0: [ 1.  -0.5 -0.2 -0.2 -0.8 -0.6  1.  -1.  -0.1 -0.5  1.4 -0.4  0.3  0.1
 -0.6 -0.2 -0.5 -0.1  1.4]
1: [-1.5  0.  -0.6  0.2 -0.3  0.3 -1.4  0.5  0.6 -0.5  0.8  0.5  0.3  0.2
  1.   0.3  0.5 -0.1 -1.4]
2: [-1.1 -0.2 -1.  -0.5 -1.2 -0.2 -0.3 -1.5  0.2  0.6  3.6 -0.9  1.   1.3
  2.  -0.3  1.6 -0.8  0.4]
3: [-1.4  1.2 -1.3  2.  -0.5 -0.2 -0.4 -0.2  2.3 -0.2 -0.5  0.3  0.9  2.3
  1.7 -1.2  1.5  0.1 -1.4]
4: [-1.2 -0.2 -1.4  0.1  0.7  0.2 -0.3 -0.5  0.4  0.3  0.2 -0.3 -0.8 -0.1
  1.4  0.   1.7 -0.1  0.2]
5: [-1.   0.9 -0.7  1.3  1.8  0.3  0.5  1.1  2.   0.3 -2.7 -0.3 -1.2  0.8
  1.7 -0.4  1.2 -0.3 -0.7]
6: [ 0.7  0.5  1.2 -0.2 -0.4  0.1  0.1  0.8  0.5  0.3 -1.9  0.1 -0.8 -0.9
 -0.6 -0.6 -0.5  0.7  0.5]
7: [ 0.  -0.6  0.7 -0.8  0.5  1.  -0.3  0.8 -0.3  0.5  0.9  0.6  1.5 -1.5
  0.1  0.3  1.3 -0.6 -1. ]
8: [ 0.2 -0.8 -0.4 -1.4  0.1 -1.4 -1.  -2.5 -1.9 -0.2  0.3 -0.9 -0.3  0.1
 -0.6  1.3 -1.6  0.3  1.9]
9: [ 0.6 -0.6  0.4  1.5 -0.1  0.9  2.1  0.1 -0.7 -0.2  0.4 -0.9  0.1 -0.3
  0.6 -1.5 -0.8 -0.5 -0.7]
10: [-0.3  0.8 -0.4  0.1  0.4 -0.8  0.7 -0.9  0.8 -0.4 -1.5 -1.  -0.3  0.9
  0.  -0.2 -0.1  0.2  1.2]
11: [ 1.2 -0.7  0.6 -1.5  0.6  1.2 -0.9 -0.1 -1.2  1.2 -0.4  1.9  0.3 -1.7
 -2.4  1.3  0.9  1.2  0. ]
12: [ 0.4  1.5 -0.5  1.  -1.6 -0.4  2.   0.3  0.7  0.4  2.2  0.2  1.2  1.6
  1.2 -1.5  1.6  0.1 -1.7]
13: [ 0.   1.  -0.2 -1.2 -0.4 -0.7 -1.  -0.1 -0.2  1.5  0.1  0.5  0.7 -0.4
  0.3  0.6  1.6  0.7  0.2]
14: [-0.6 -0.4 -0.6 -0.3 -1.  -0.4 -0.6 -1.5 -1.6 -0.3  1.8 -0.6  0.9 -0.3
  1.4 -0.4 -0.6  0.2 -0.3]
15: [-1.6  0.  -0.9  0.5 -0.3  0.4 -1.3  0.7  1.  -0.7  0.8  0.5  0.   0.4
  1.   0.4  0.5 -0.2 -1.4]
16: [ 0.7 -1.4 -0.1 -0.4  1.5 -0.8  1.6 -0.2 -1.2  0.4 -0.5 -0.3 -1.4  0.6
 -1.3  1.6 -0.6 -1.3  1.5]
17: [ 0.5 -1.9  0.4 -1.9  0.8  0.9 -1.3  0.  -1.6  0.4  1.2  0.8  1.  -2.
 -1.   1.8  0.  -0.9 -0.3]
18: [-2.3  1.3 -1.   0.3 -0.8  0.  -2.  -0.3  0.2 -0.4 -0.6  0.6 -0.2 -0.3
  1.2  0.5  0.9  0.7 -0.7]
19: [ 0.1 -1.2  0.6 -0.4  2.   0.8  1.7  1.7  0.5  0.4 -0.6  1.1 -0.3 -0.1
 -1.3  1.1  1.7 -1.3  0.4]
20: [-1.6  1.4 -1.7  2.1 -0.2  0.1 -0.4  0.2  2.5 -0.2 -0.3  0.1  0.7  2.3
  1.9 -1.1  1.8  0.2 -1.5]
21: [ 1.2  0.1 -0.5  0.1  1.3 -0.5  2.2 -0.9  0.5 -0.5 -0.7 -0.7  0.3  0.3
 -0.1 -0.2  0.3 -0.2  1.2]
22: [-0.1  0.6  1.   1.5  0.  -0.6  0.   1.3  1.4 -2.1 -1.4 -1.2 -1.8  0.7
  1.3 -1.3 -3.  -0.2 -0.3]
23: [ 2.1 -2.   2.2 -0.2  1.4  0.3  1.4  0.3 -2.  -1.2 -1.1 -1.3  0.2 -0.8
 -1.6 -0.5 -4.6 -1.5 -0.4]
24: [ 0.2 -0.4  0.3  0.3  0.9  0.6 -0.3 -0.2  1.2 -1.3 -0.3 -2.   0.2 -1.
  1.7 -1.4 -1.4 -0.6 -0.5]
25: [ 1.  -0.3  1.2  0.7 -0.7  0.1  0.8  0.6 -1.  -0.4 -0.2 -0.7 -1.1 -0.3
 -0.3 -1.4 -1.8 -0.3 -0.8]
26: [ 1.  -0.7  0.2 -0.2 -1.  -0.4  1.6 -0.5  0.  -0.8  1.9 -1.   0.1  0.
 -0.2 -0.7 -0.4  0.2  1.5]
27: [ 1.1  0.6 -0.1  0.4 -1.6 -0.7  1.9 -0.6  0.4 -0.5  2.4 -0.4  0.7  1.
 -0.2 -1.3  0.1  0.7  1.2]
28: [ 1.1 -0.6  0.  -0.4 -0.6 -0.4  1.  -0.7 -0.5 -0.2  1.7 -0.6  0.3  0.1
 -0.4 -0.4 -0.6  0.   1.8]
29: [-1.2  0.6 -0.5  0.7 -0.6  0.  -0.9  0.9  0.8 -0.5  0.7  0.7  0.1  0.4
  1.   0.   0.4  0.1 -1.1]
30: [-0.7 -0.2 -1.1 -0.4 -1.2 -0.6  0.1 -1.7 -0.1  0.5  3.3 -1.1  0.8  1.4
  1.7 -0.6  1.1 -0.8  0.6]
31: [-1.2  0.2 -0.8  0.6 -0.2  0.1 -1.1  1.   1.  -0.5  0.7  0.6  0.   0.4
  0.9  0.3  0.8  0.1 -1.6]
32: [ 1.2  1.5  0.7 -0.5 -3.5 -0.5  0.2  0.3 -0.5  0.8  2.1  1.   1.1  0.
 -1.2 -0.9  0.4  1.9  0.1]
33: [-0.1 -0.2  0.  -0.8  0.3  0.4 -0.9  0.2  0.1  0.9 -0.5  1.1 -0.5 -0.6
 -0.7  0.7  0.8  0.1  0. ]
34: [-0.6  0.5 -1.3 -0.8  0.2 -0.4 -2.1 -1.2 -2.3  0.8 -1.1  1.3  0.6 -0.6
 -0.8  2.   0.1  0.8 -1.2]
35: [-1.3  2.7 -1.2  2.1 -1.6 -0.9  0.2  0.6  1.8  0.  -0.3  0.3  0.1  2.2
  1.6 -1.1  1.1  0.9 -1.3]
36: [-1.7  0.3 -0.9  0.6 -0.5  0.4 -1.2  0.7  0.8 -0.5  0.5  0.3 -0.3  0.1
  1.3  0.4  0.9  0.  -1.3]

[-0.7 -1.  -0.9  1.7  3.   0.  -0.2  0.3  2.2 -1.2 -3.4 -0.6 -2.4  2.5
  0.9 -0.3 -1.2 -0.9 -0.1] -> 5 22
[ 1.2 -1.7  0.7 -1.6  0.9 -0.4 -1.4 -1.4 -2.4 -0.5 -0.9 -0.7 -1.  -1.5
 -1.8  1.8 -3.3 -0.2  2.1] -> 8 16
[-0.2 -0.9 -2.4  0.2  1.7  0.4  1.2 -1.   0.3  0.3  1.6 -0.2  0.5  0.7
  1.3  0.2  2.4 -0.8 -1. ] -> 4 30
[ 1.2 -0.7  0.6 -1.4  0.7  1.1 -1.1  0.1 -1.2  1.  -0.2  1.8  0.2 -1.8
 -2.   1.5  0.7  1.  -0.2] -> 11 33
[ 2.2 -1.6  2.1  0.2  1.5 -0.1  1.5  0.3 -1.7 -1.4 -1.  -1.5  0.7 -0.3
 -1.7 -0.6 -5.  -1.5 -0.2] -> 23 25
[ 1.2 -0.1  1.   0.4 -1.  -0.1  0.4  0.5 -0.6  0.5 -0.3  0.2 -1.1 -0.4
 -0.9 -0.9 -1.5  0.2 -0.7] -> 25 6
[ 0.6 -1.7  0.6 -2.   0.6  0.6 -1.   0.2 -2.   0.4  1.4  0.9  1.1 -1.9
 -1.6  2.  -0.3 -0.7  0.1] -> 17 11
[ 0.5 -0.2 -0.7 -1.6 -0.3 -1.6 -1.1 -1.2 -2.1  1.   0.5  0.1  0.  -0.4
 -0.9  2.4 -0.7  0.1  1.3] -> 8 34
[-0.6  1.3  1.3  0.4 -0.5 -0.7 -1.1  0.4 -0.1 -0.7 -3.6  0.2 -0.9  0.3
 -1.5  0.6 -2.   0.5  0.2] -> 6 10
[ 0.7  0.9  1.  -0.1  0.1 -0.3  0.2  1.1  0.9  0.2 -2.4  0.1 -0.6 -0.5
 -0.5 -0.6 -0.4  0.8  0.7] -> 6 10
[ 0.8  2.   0.5 -0.8 -3.6 -1.   0.1 -0.3  0.   0.6  2.2  0.9  0.6  0.
 -1.  -0.9  0.9  1.8  0.3] -> 32 27
[ 0.7  0.5  0.7  0.3 -0.2  0.   1.   1.   0.1  0.4 -0.5  0.5  0.4  0.1
 -0.9 -0.8  0.2  0.  -0.3] -> 6 33
[ 0.8  0.5  1.1  0.1 -0.1 -0.4  0.6  0.8  0.6  0.2 -1.9 -0.1 -0.7 -0.2
 -0.8 -0.8 -0.6  0.6  0.8] -> 6 10
[ 0.5 -2.1  0.8 -2.2  0.5  0.6 -0.8  0.  -2.   0.5  1.1  0.7  1.1 -2.
 -1.5  1.6 -0.6 -1.1  0. ] -> 17 11
[ 0.7  0.6  1.5  0.1 -0.3 -0.4  0.3  0.9  0.5 -0.3 -1.8 -0.3 -0.7 -0.6
 -0.6 -1.2 -1.1  0.8  1. ] -> 6 25
[-1.1  0.3 -1.   0.   0.4  0.3 -0.1 -0.4  0.6 -0.1 -0.5 -0.5 -0.8 -0.3
  1.3 -0.2  1.2 -0.2  0.2] -> 4 36
[ 1.1 -0.4  0.5 -1.5  0.3  1.  -1.2 -0.2 -1.2  1.  -0.1  1.7  0.1 -1.7
 -2.2  1.4  0.7  1.5  0.1] -> 11 33
[-1.1  0.2 -1.2  0.1  0.   0.3 -0.4 -0.2  0.6  0.1  0.  -0.3 -0.7  0.
  1.4 -0.3  1.4  0.2 -0.2] -> 4 36
[ 0.7  0.5  1.3  0.2 -0.2  0.   0.3  1.2  0.6  0.  -1.9 -0.1 -0.9 -0.5
 -0.6 -1.  -0.9  0.5  0.6] -> 6 25
[ 1.1  0.1  0.9  0.2 -0.9  0.1  0.6  0.5 -0.6  0.1 -0.3 -0.4 -1.1  0.1
 -0.6 -1.2 -1.6  0.2 -0.5] -> 25 6
[-0.9  0.1 -1.2  0.1  0.7  0.5 -0.4 -0.2  0.4  0.3 -0.4 -0.2 -0.8 -0.4
  0.8  0.2  1.7 -0.1  0.2] -> 4 33
[ 0.7  0.3 -0.4 -1.2 -0.6 -1.8 -0.8 -1.3 -1.8  0.6  0.6 -0.1  0.5 -0.1
 -0.6  2.1 -0.5  0.3  1.6] -> 8 0
[ 0.7  0.6  1.1  0.1 -0.2 -0.4  0.2  0.8  0.5  0.1 -2.   0.  -0.6 -0.7
 -0.6 -0.7 -0.8  0.7  1. ] -> 6 10
[ 0.2 -1.8  0.7 -1.9  0.5  0.5 -1.1  0.3 -1.7  0.5  1.4  1.1  0.9 -2.1
 -1.4  2.   0.  -0.7  0. ] -> 17 11
[-0.1 -0.6  0.3  0.2  0.9  0.5 -0.2 -0.3  1.3 -1.3 -0.5 -1.7  0.2 -1.1
  1.4 -1.4 -1.3 -0.5 -0.4] -> 24 9
[-0.4 -0.6  0.   0.5  1.1  0.6 -0.4 -0.4  1.3 -1.3 -0.8 -1.8  0.2 -1.1
  1.8 -1.5 -1.6 -0.6 -1. ] -> 24 9
[ 0.5  1.9  0.7  1.1 -2.5 -0.8  0.4  1.3 -0.1  1.  -0.3  1.5  1.1  1.3
 -0.8 -0.7  0.4  1.3 -1.4] -> 32 12
[ 0.3  0.9 -1.6 -1.2 -0.5 -1.4 -0.8 -2.  -1.2  0.7  0.5  0.1  0.9  0.3
  0.5  1.   1.1  0.8  0.1] -> 13 14
[-1.3  0.3 -1.3  0.   0.5  0.4 -0.4 -0.4  0.7  0.4  0.1 -0.3 -0.7 -0.5
  1.6  0.2  1.9  0.2 -0.1] -> 4 36
[-1.6  0.1 -1.5  0.1  0.3  0.6 -0.6 -0.4  0.9  0.2  0.1 -0.3 -0.5 -0.4
  1.7  0.   2.  -0.1 -0.4] -> 4 36
[ 0.9 -1.2 -0.4 -0.5  1.6 -0.6  1.2 -0.3 -0.9  0.5 -0.1 -0.1 -1.2  0.5
 -1.   1.6 -0.2 -0.9  1.6] -> 16 21
[ 0.  -1.3  0.8 -0.2  2.2  1.2  1.4  1.8  0.7  0.  -0.6  0.7 -0.5 -0.3
 -1.1  1.2  1.3 -1.3  0.2] -> 19 33
[ 0.1 -0.5  0.9 -0.7  0.6  1.3 -0.4  0.9 -0.5  0.5  0.2  0.8  1.2 -1.4
 -0.6  0.6  0.8 -0.6 -0.9] -> 7 33
[ 0.4 -0.8  0.3  0.2  1.5  0.4 -0.3 -0.3  0.9 -1.4 -1.  -1.6  0.2 -1.
  1.1 -1.4 -1.5 -0.4 -0.8] -> 24 9
[ 1.   1.5  0.2 -0.2 -3.4 -0.9  0.1 -0.1  0.   0.7  1.5  1.   0.9  0.
 -0.9 -0.8  0.8  1.6  0.3] -> 32 27
[ 1.3 -0.7  0.4 -1.7  0.7  1.1 -0.9 -0.1 -1.3  1.1 -0.3  1.9  0.2 -1.7
 -2.3  1.6  0.4  1.1  0.1] -> 11 33
[ 0.1 -0.5  0.6 -1.   0.8  0.8 -0.2  1.  -0.1  0.8 -0.1  0.8  1.3 -1.5
 -0.5  0.6  0.8 -0.7 -1. ] -> 7 33
